In the rows, zero is written as 128.
X: rows in several groups, each row roughly a mix of its group's directions (some rows in no group):
X (147 x 10):
[[161 118 115 136 142  94 105 163 117  70]
 [128 189 169 117 131 143 123 129 139  83]
 [148 129 133  87  92 132 111  68 126 153]
 [ 86 116 149  79 161 128 130 153 147  94]
 [152  92  96 164 160  90 101 150 126 121]
 [150 197 140 111 165 141 141 149 120 133]
 [ 87 135 123  91 104 151 127  79 166 128]
 [116 110  99 103 165 103 152 105 105 177]
 [135 105 190 123 121 142 110 180 144 136]
 [131 125 117 147 110 126  67  78 107 106]
 [123 167  86  71 160 117 133 115 135 137]
 [126 112  94  83 114  98  97  92 160 115]
 [ 95 103 112 149  92 132 137 143  91  77]
 [182 136 134 133 112 130  89 146  94  87]
 [156 151 107  97 189 139 133 147 120 160]
 [ 97 124  99 151  92 145 174 168 139 142]
 [160 141 130 132 166 146  69 101 132 153]
 [145  82 117 161 145  99  99 176 133 126]
 [145 167 179 102 129 120 124 152 127 175]
 [148  88 112 139 127  78  98  89 125 152]
 [107  94 128  86  99 118 162 107  89 150]
 [147 130 139  87 174  92 137 176 133 126]
 [167 109  97 127 152 183  99 116 138 107]
 [153 156 137 163 196 135 108 132 115 126]
 [156 141 150 134 150 179 183 127 138 144]
 [118  99 105 148 137  81 135 167 142 174]
 [ 99 124 141 160 116  70 127 164 145 157]
 [138 152  78 115 187 121 126 127 138 160]
 [143 117 113 160 115  84  92  89  93 143]
 [150  65  79 133 124 122 107 107 126 140]
 [137 132 172 101 146 171 107 151  84 142]
 [107  99 100 165 100 110 111 176 106 110]
 [ 92  92 116 141 109 155 103  82 157 108]
 [173 150 162 112 168 141  93 150 104 123]
 [140 109 139 133 163 139  80 107 149 181]
 [169 155 145 108 179 146 105 145 141 160]
 [130 122 120 130 150 115  87  60 145 154]
 [127 128 135 102  80 100  84 123 116  83]
 [123  96  99 156  89 106 105  78 139 142]
 [112 136  87 143 119  70 160 143 147 152]
 [138 104 112 158 149 101 123 194 148 139]
 [108 152 173 103 152 115 156 176 106 132]
 [163 157 123  93 187 152 149 128 123 140]
 [102 135 142  95 154 158 186 128 120 160]
 [ 74 140 163 122 104 141 163 140 155  99]
 [ 97 166 154  97 145 181 154 125 133 121]
 [110 152 188 149 154 172 127 142 131 141]
 [111 144 157  83  95 151 178 145 113 126]
 [113 147 179 148 162 145  80 136 136 107]
 [132 137 156 103 145  81 101  90 168 143]
 [130 114 139 138 151  89 139 198 112 112]
 [148 138 162 197 144 116 143 158 134 128]
 [100 118 135 144  82  86 168 147 100 114]
 [157 110 136 166 118 112  62 123 147 143]
 [125 144 113 131 156 183 106  77 144 112]
 [ 99  97 149 173 120 100 119  82 141 107]
 [146 149 141 126 191 111  92 166 126 126]
 [132  95  66 131 115 129 139  76 129 136]
 [ 73 127 106 112 150 118 181 115 126 154]
 [175 182 138 107 166 137 105 126 131 113]
 [168 163 141  90 124  91 126 171 123 143]
 [ 85 150 116  67 126 124 163 119 137 146]
 [172 113 129 158  84 103  92 140 130  98]
 [131 163 178 151 101 146 148 110 172 126]
 [137  91 165 176 170 141 127 112 102 122]
 [159 144 158 117 159 106 127 188 103 117]
 [103 111 154 105 102 144 150 147 168  78]
 [ 92 142 104 126 137 187 162 113  98 126]
 [ 98 134 118 117 119  96 151  63  98 125]
 [ 90 121 101 122 106 114 157  64 117 134]
 [111 156 161 173 110 121 101 127  82 153]
 [119 172 149  81 110 140 176 118 111 142]
 [134 152 121 131 176 121 108  92 135 184]
 [175 121 142 140 175 124  81 141 114 153]
 [114 130 120 144 137 114 203 100 101 121]
 [112 158 121 118 185 155 122  93 142 164]
 [132 121  85 111  82 106 146  77 129 145]
 [150  91 148 164 149 101 114 171 114  97]
 [113 101  88 138 173 110 155 171 137 146]
 [120 118 146 155 138 146  66  93 136 162]
 [123 149 120 121 163 105 124 104 134 198]
 [117 120 132 100 104 102 161 119 163  70]
 [138 106 148 101 102  77  99 128 138 173]
 [160 170 103 119 146 141 159 147  77 134]
 [160 118 171 132 130 114 115 193 111 119]
 [117  82  98 152 136 141  97  98 125 175]
 [163 169  85 115 170 134 138 119 159 142]
 [ 99  99 139 119  70 126 135 118 174 107]
 [150 127 176 136 167 114  79 146 123 154]
 [132 105 191 122  91 112 106 139 143 160]
 [ 97 115 120 137  75 110 132  69 123 122]
 [130 123 105 153 197 135 114 163 149 130]
 [149 142 179 116 140 141 129 191 127 143]
 [174 145 158 114 132 110  79 109 159 148]
 [ 94  63 102 143 109 105 116 106 133 139]
 [ 82 143 147 150 128 151 137 131 141  65]
 [107 110 139 136 168 133 103 178 143  84]
 [ 74  94 120 141 134 109 110  97 159 159]
 [ 90 136 119 136 126  82 175 165 136 153]
 [ 85 130 163 126 112 172 126  91 164 129]
 [121 146  70 121 159  81 121 110 152 133]
 [151 123 149 114 161  72  80 125 142 126]
 [109 113 138 119  99  97 169 185 124 148]
 [ 91  98 131 150  82 169 128 146 118  97]
 [111  80 106 158 128 146 101 110 118 178]
 [148 124 142 115 195 160  96 150 123 140]
 [154 130 162 145 147 154  80 171 142 108]
 [180 139 173 108 175 144 135 115 135 133]
 [144 158  97 115 151 148 122  63 111 142]
 [129 105 136 137 114 100  57 150 104 142]
 [115 125 101 102 133 155 190 169 136 120]
 [137 137 130 105  80  84 108 148 159  93]
 [122 120 135 161 147 113 134 193 146  88]
 [112  71 111 154  76 122 149 118 126 114]
 [157 141 157 108 120 113 156 192 116 109]
 [ 94 113 143  99  90 117 187 110 128 117]
 [118 113 138 165  72 128 179 148 131 124]
 [141 109 121 137  66 154 170 113 100 116]
 [115 121 133 127  65  97  99 127 134  85]
 [177 127 134 138 128 135 113 134 105  60]
 [105 186 143 111 162 162 142 116 159 129]
 [ 82 126 130 118  85 126 178 118 116  94]
 [168 143 110 129 164 100  92  91 120 160]
 [124 137 102 112  86 127  85 104  99  84]
 [107 128 153 125  66 154 167 115 133 102]
 [101 151 148 112 134 162 175 178 140 127]
 [131 156 163 142 129 156 159 186 124 104]
 [145 133 101 135 158 172 170 164  97 120]
 [ 88 100 130 134  98 114 126  83 152 171]
 [119 111 152 134 141 109 116 187 143 180]
 [124 155 137  73 151 155 177 122 131 148]
 [170 142 109 122 181 125 115 165 135 163]
 [104  99 150 158  83 101 106 107 129  90]
 [164  92 150 115 124 111  77 108 160 107]
 [128 126 149  87  79 174 159 140 120 117]
 [106 122  86 117 110  97 190 122 125 107]
 [141 144  97 130 186 154 156 136 129 168]
 [109 112  87 151 113  87 122 182 133 110]
 [153 111 167 131 146  87  83 154 128 156]
 [125 111 168 128  87 101 115 104 153 176]
 [ 93 113 116 161 155 107 108  82 139 165]
 [133 127 116 104 127 117  91  71 174 108]
 [124 101 129 118  87 116  86  85 163 150]
 [119  75 109 160 148 128 110 178 148 121]
 [159 116  79 116 155 167  96  99 141 117]
 [ 78 110 144 152  99  90 159 130 115 159]
 [101 134 146 122 119 105 108  79 166 173]]
which group is each row in? (one row of each group first):
[103 126  80 123 145 142 132  67 156 125]
L
[132 117 148 137  66 117 109 121 128  73]
R
[ 64  82 123 160 118 139 141 130 147 123]
F
[144  84 114 134 180 124 107 144  97  94]
Z

[167 135 160 132 146 143 175 167 159 141]
R
[ 86 124 142 110 115  85 119  74 153 118]
R
[114 115 164 110 143 100  76 121 166 156]
F
[157 118 170 106 144 151 151 172  94 109]
R
[101 137 157 125 150  96 124  86 169 165]
L
[167 151 174 151 149  93 106 146 145 151]
F
[119 173 179 139 131 150 117 166 149 102]
Z
[135 157 155 100 125 129 170 181 133  98]
L
[119 129 174 147 131 129 111 195 139 105]
Z
[137 133 125 131 144  88  91  77 160 160]
F
[167 133 172 129 145 126 102 174 113 162]
L
[154 124 151 121 134 151 120 204 142 134]
Z
